In the data rows, 500 means zero.
Here is a table of points, one per row:
  447  521  619  474  396  550  519  620  471  524  764  449  592  497  545  557  596  367  475  634  335  454  596  561  494  430  466  397  469  545  542  516
  498  492  501  466  401  467  500  594  458  449  515  543  568  550  472  525  486  492  489  545  474  483  573  530  506  476  454  457  491  545  540  526
  526  499  538  488  455  540  475  497  442  518  556  513  535  499  519  560  501  536  436  517  449  452  470  521  525  485  455  474  464  486  563  488
  542  453  573  459  446  525  518  530  417  501  600  508  577  517  510  564  495  480  453  552  423  450  519  555  505  419  427  464  485  488  584  526
  707  524  562  398  366  547  400  482  472  396  737  461  672  277  610  554  494  650  311  820  438  311  297  632  364  428  400  546  529  108  619  670
  468  479  497  488  379  545  503  615  551  490  612  471  566  464  547  492  530  425  446  582  367  436  507  542  475  421  446  472  541  454  516  572
  539  483  606  456  345  502  543  560  546  371  592  452  592  410  492  499  494  453  558  730  463  525  407  463  468  485  513  484  547  483  453  545
  465  431  434  474  445  550  479  668  438  563  577  545  544  563  504  546  585  526  312  566  389  356  484  530  451  369  302  383  509  516  671  536
  532  319  572  496  553  615  494  584  363  558  521  553  488  646  575  667  590  579  344  609  334  380  307  398  528  309  296  556  527  463  694  519
  636  521  536  473  538  503  330  324  548  488  563  512  535  386  553  605  450  714  297  652  500  333  373  608  456  447  385  599  425  178  679  511
  472  478  521  478  511  518  529  671  404  545  562  533  527  556  540  586  497  512  381  542  401  414  602  559  492  432  366  422  459  484  642  500
  616  549  855  371  379  632  445  340  316  344  695  444  688  385  616  668  530  582  279  806  344  281  342  612  584  450  370  465  448  297  732  483
  540  557  561  416  388  590  418  531  306  525  732  540  641  475  510  616  418  654  185  632  402  271  578  678  426  444  300  431  405  470  795  478
  543  403  395  524  462  591  453  733  384  583  619  622  550  566  584  745  596  693  175  603  358  264  464  598  433  288  238  426  517  404  813  510
  397  356  583  412  246  435  653  752  501  352  528  457  650  524  482  490  548  394  659  729  349  560  451  409  451  418  505  393  623  674  385  607
  530  573  633  465  551  564  457  485  349  588  637  517  554  512  513  597  473  454  340  491  421  408  580  547  535  509  448  438  446  513  600  408
  477  527  474  519  394  503  533  551  567  477  599  450  570  417  540  463  530  476  534  641  482  490  481  535  446  458  493  496  543  433  459  620
  408  552  432  564  318  632  621  728  551  696  747  437  574  451  650  531  653  429  424  688  343  366  639  592  350  358  428  385  663  437  580  619
  440  584  528  485  359  721  560  864  504  861  743  421  591  451  729  570  651  373  234  743  305  245  692  651  329  261  283  377  562  281  722  590
  654  491  702  427  440  584  345  418  444  364  771  421  645  269  607  611  502  693  355  872  412  294  268  618  517  305  415  648  495  154  754  591
  552  492  789  410  221  462  529  444  484  198  667  307  721  282  545  483  512  362  590  951  294  629  312  483  491  334  451  543  632  293  387  836
  776  000  532  388  526  466  325  298  343  171  216  623  391  615  487  824  529  917  408  798  374  374  000  087  456  182  180  783  472  223  704  601
  481  475  440  511  432  571  564  678  476  532  518  484  538  494  555  516  554  513  447  551  417  417  551  551  443  408  418  452  531  464  550  566
  514  504  540  450  444  505  521  530  449  486  551  508  574  501  510  536  486  553  467  551  451  470  535  515  505  477  474  460  502  504  539  514
  461  482  479  520  361  517  525  687  542  493  604  469  585  430  553  504  522  562  441  652  485  440  543  519  420  410  439  474  561  428  504  586
  505  534  594  454  462  529  523  471  441  472  608  453  612  460  488  516  472  436  485  599  422  494  526  539  519  501  521  480  499  491  489  491
  453  501  336  633  247  539  609  858  562  563  648  494  569  461  578  508  607  554  364  633  378  346  769  645  375  338  309  307  509  465  566  673
  442  277  678  442  354  650  666  786  291  538  643  487  621  734  557  797  622  318  511  659  226  451  393  411  558  293  259  368  577  595  634  516
  493  456  471  518  517  601  447  604  479  594  551  521  483  569  534  576  550  544  365  522  457  380  506  500  477  425  368  512  505  412  604  515
  503  448  483  487  448  509  499  566  443  525  504  553  521  520  538  559  504  546  429  509  489  426  515  493  496  435  425  448  484  509  564  508
  455  274  635  437  318  600  508  845  354  594  549  524  595  541  575  770  625  396  315  673  195  329  397  542  469  303  256  347  520  631  678  541
  515  378  669  454  497  706  540  710  224  557  655  579  741  639  626  825  570  427  237  704  285  320  488  524  481  351  251  390  466  463  690  506
  468  488  518  513  454  621  506  664  440  640  597  523  532  539  559  596  603  492  397  561  392  390  550  500  478  411  365  430  473  474  614  549
  546  526  352  558  247  624  335  838  479  680  750  553  540  451  630  591  599  644  257  660  396  214  716  679  313  356  225  367  531  372  764  648
  486  361  173  566  394  705  493  958  659  791  565  569  374  611  745  605  763  716  287  557  421  194  544  476  260  186  139  505  510  320  695  618
  529  424  559  510  542  566  513  567  435  535  503  542  496  541  525  605  532  499  449  533  403  441  386  422  537  429  414  510  496  467  570  490
  403  587  528  442  310  578  565  877  508  759  746  466  643  444  627  529  518  517  365  660  339  393  694  665  396  387  402  308  482  449  557  623
  552  542  528  433  437  494  445  483  371  522  575  573  581  500  478  603  424  565  331  558  475  342  601  640  494  492  342  456  408  512  623  491
  508  493  493  513  484  545  463  566  477  571  525  541  514  550  522  577  529  553  418  497  460  435  538  517  478  432  409  482  493  492  585  484
  506  471  281  566  274  491  523  753  599  511  463  467  510  430  599  498  545  538  559  665  482  394  534  451  334  323  351  473  515  448  469  665
  436  203  529  586  354  616  616  965  394  650  563  519  548  640  529  716  706  447  379  714  208  293  495  267  479  170  280  400  651  495  661  631
  528  363  360  409  228  412  484  729  447  453  491  551  578  585  510  653  485  654  372  588  433  387  666  448  408  331  249  404  536  590  655  528
  497  486  462  475  384  452  502  521  506  421  502  490  567  456  502  487  476  556  505  587  486  523  477  521  461  458  503  496  506  497  470  564
  478  531  678  500  442  552  570  563  490  554  661  424  600  454  543  521  594  377  483  634  395  445  537  564  429  422  497  429  500  477  509  564
  551  540  571  459  494  554  425  472  436  510  538  504  548  496  511  580  503  576  390  564  469  426  488  551  498  457  425  488  461  447  626  475
  531  519  410  464  355  460  494  528  588  467  531  506  537  445  547  506  476  617  474  610  494  446  546  548  435  426  446  479  519  453  535  627
  476  533  490  477  357  542  529  591  512  484  619  457  607  440  557  525  535  522  459  685  399  422  549  590  445  470  450  434  549  480  502  611
  443  531  570  541  469  573  552  624  447  649  611  472  519  504  539  539  592  437  385  544  440  410  536  604  462  437  434  461  512  448  580  503
  498  487  491  498  375  499  553  529  539  426  569  455  554  443  558  487  497  519  482  639  473  450  525  546  445  475  486  483  544  454  497  587
  490  445  472  484  375  513  510  648  476  461  515  541  524  478  500  508  479  548  522  567  479  452  586  531  460  439  462  457  511  529  523  585
  562  342  777  467  570  536  476  544  310  439  542  536  545  619  543  679  528  497  394  665  306  382  280  336  553  354  325  467  515  516  662  486
  448  526  554  507  432  525  574  639  434  546  610  472  567  520  513  509  503  409  474  560  432  483  600  591  508  479  517  405  528  561  511  504
  512  461  413  516  420  465  498  603  544  517  470  520  502  484  515  525  503  539  490  539  477  486  541  508  436  443  442  468  499  505  529  551
  453  501  679  508  598  636  494  554  352  567  675  484  531  568  557  654  614  373  401  543  353  421  410  462  540  424  442  457  537  510  603  475
  520  403  722  288  388  545  404  531  023  355  627  710  739  697  371  837  285  609  147  553  237  260  716  754  644  539  260  275  241  685  774  276
  455  348  486  430  340  486  537  805  438  431  480  571  524  615  515  664  500  629  389  582  332  404  469  472  422  284  277  479  529  595  627  564
  524  484  476  471  350  489  460  549  453  442  571  513  635  519  459  575  450  561  421  567  453  421  529  569  495  491  406  415  458  554  613  487
  510  431  452  411  346  463  428  555  418  394  466  606  607  522  469  572  401  651  396  555  452  407  638  563  511  452  395  425  417  633  595  495
  516  313  512  383  224  392  601  698  414  356  554  578  666  531  402  565  401  541  537  680  420  473  569  534  476  438  420  363  465  722  490  556
  531  481  343  477  286  495  459  716  539  443  498  634  560  576  541  567  503  699  349  614  412  371  623  511  379  416  305  453  433  499  653  566
  493  450  499  465  305  602  527  742  327  660  618  523  652  533  479  616  541  585  316  615  312  311  513  538  431  253  264  383  447  533  660  585
  478  396  568  379  251  433  457  665  298  451  633  603  813  535  473  576  392  614  346  664  314  312  756  696  540  424  270  349  387  738  692  456
  513  492  445  475  437  509  506  602  481  510  495  519  526  507  503  528  508  551  435  512  460  449  586  553  481  429  434  473  485  526  555  495
  558  421  695  404  158  442  534  447  540  222  718  371  842  329  517  490  453  439  548  931  449  492  434  444  472  359  546  482  526  315  522  758
  440  402  316  553  353  520  536  764  627  588  484  529  424  506  602  567  652  545  507  580  476  424  442  386  345  279  353  554  639  386  513  646
  563  602  579  439  387  575  519  739  328  612  760  454  707  494  574  635  562  330  285  733  315  329  569  694  509  369  428  372  487  460  686  534
  541  325  404  406  308  418  472  605  344  364  445  611  611  574  436  637  357  680  379  506  468  395  681  577  484  424  324  369  376  670  628  466
  544  502  505  470  441  478  483  537  454  472  538  524  559  475  489  548  449  523  415  526  482  449  527  541  510  489  426  472  466  539  578  519
  485  370  323  435  369  502  534  705  424  601  493  630  536  563  522  727  534  710  342  533  347  279  628  453  390  385  223  401  435  545  794  541
  541  646  794  461  454  701  535  484  440  517  786  417  682  357  563  615  614  383  334  883  336  354  398  602  572  371  360  545  539  201  644  592
  314  150  779  435  405  549  784  828  237  516  515  535  552  719  532  638  660  177  626  615  154  628  358  217  655  341  413  328  632  855  515  527
  455  218  666  477  297  548  565  780  253  465  557  588  586  729  561  793  500  489  416  645  261  376  314  385  498  215  216  446  555  613  710  512
  481  327  469  495  413  522  528  720  479  487  450  559  505  599  547  574  584  535  510  543  366  426  502  403  393  358  343  443  517  493  594  534
  615  511  527  362  231  408  454  501  479  252  704  558  705  355  480  547  409  654  319  768  409  378  578  565  420  450  404  505  392  445  541  595
These points spread out most along one direction. Take the direction at right angles to it along which they spread out most. Then take the direction at right angles to both along which they spread out most. Go by this last direction. For each point below, how far along it does it lie, from 0 to 99? 50 is the average, and the first point above lies past it. One standard deviation of the points above along it is 16.
  428  567  785  472  494  727  611  588  338  790  999  402  640  460  576  580  627  239  287  670  201  380  570  702  578  443  385  333  533  396  646  433 41
  479  490  388  528  425  529  483  641  556  603  543  525  529  492  557  513  527  514  450  508  474  410  643  569  426  438  415  442  528  438  549  503 47
  485  530  499  541  516  594  519  642  526  611  606  468  523  492  569  516  586  473  432  495  437  417  526  546  470  459  437  463  536  424  573  538 49
  456  586  612  419  324  626  546  739  440  508  800  559  725  499  524  671  494  520  319  698  280  335  616  636  429  334  283  260  531  466  638  606 39
  526  517  422  438  226  422  460  607  434  365  543  598  700  447  443  562  372  697  414  624  489  433  553  624  389  428  377  406  404  523  585  515 43
  449  420  486  438  338  437  529  597  474  375  483  553  566  552  447  518  443  518  507  582  463  502  559  509  465  450  462  431  473  621  519  529 67
  615  602  316  366  094  311  407  560  445  256  565  607  731  526  433  533  258  893  338  664  382  391  729  625  425  470  317  391  366  584  628  590 33
  558  451  668  436  339  617  502  616  468  511  734  513  705  453  539  580  438  439  295  745  345  329  550  664  469  392  369  402  483  560  632  566 42
  486  424  450  421  321  414  491  617  365  412  484  623  676  602  430  616  372  660  427  503  436  425  656  585  551  545  364  383  391  677  604  482 55
  458  386  492  465  449  566  476  662  376  522  579  563  544  526  518  612  532  476  376  588  401  396  464  506  472  383  275  432  481  492  657  486 50
  477  440  503  520  467  574  545  651  515  600  540  514  475  578  533  553  598  467  437  532  419  449  487  475  464  406  393  469  553  488  546  518 58
  426  413  562  445  295  441  518  640  475  394  569  445  626  537  450  536  480  524  552  681  456  496  535  530  497  415  499  445  517  570  453  604 69
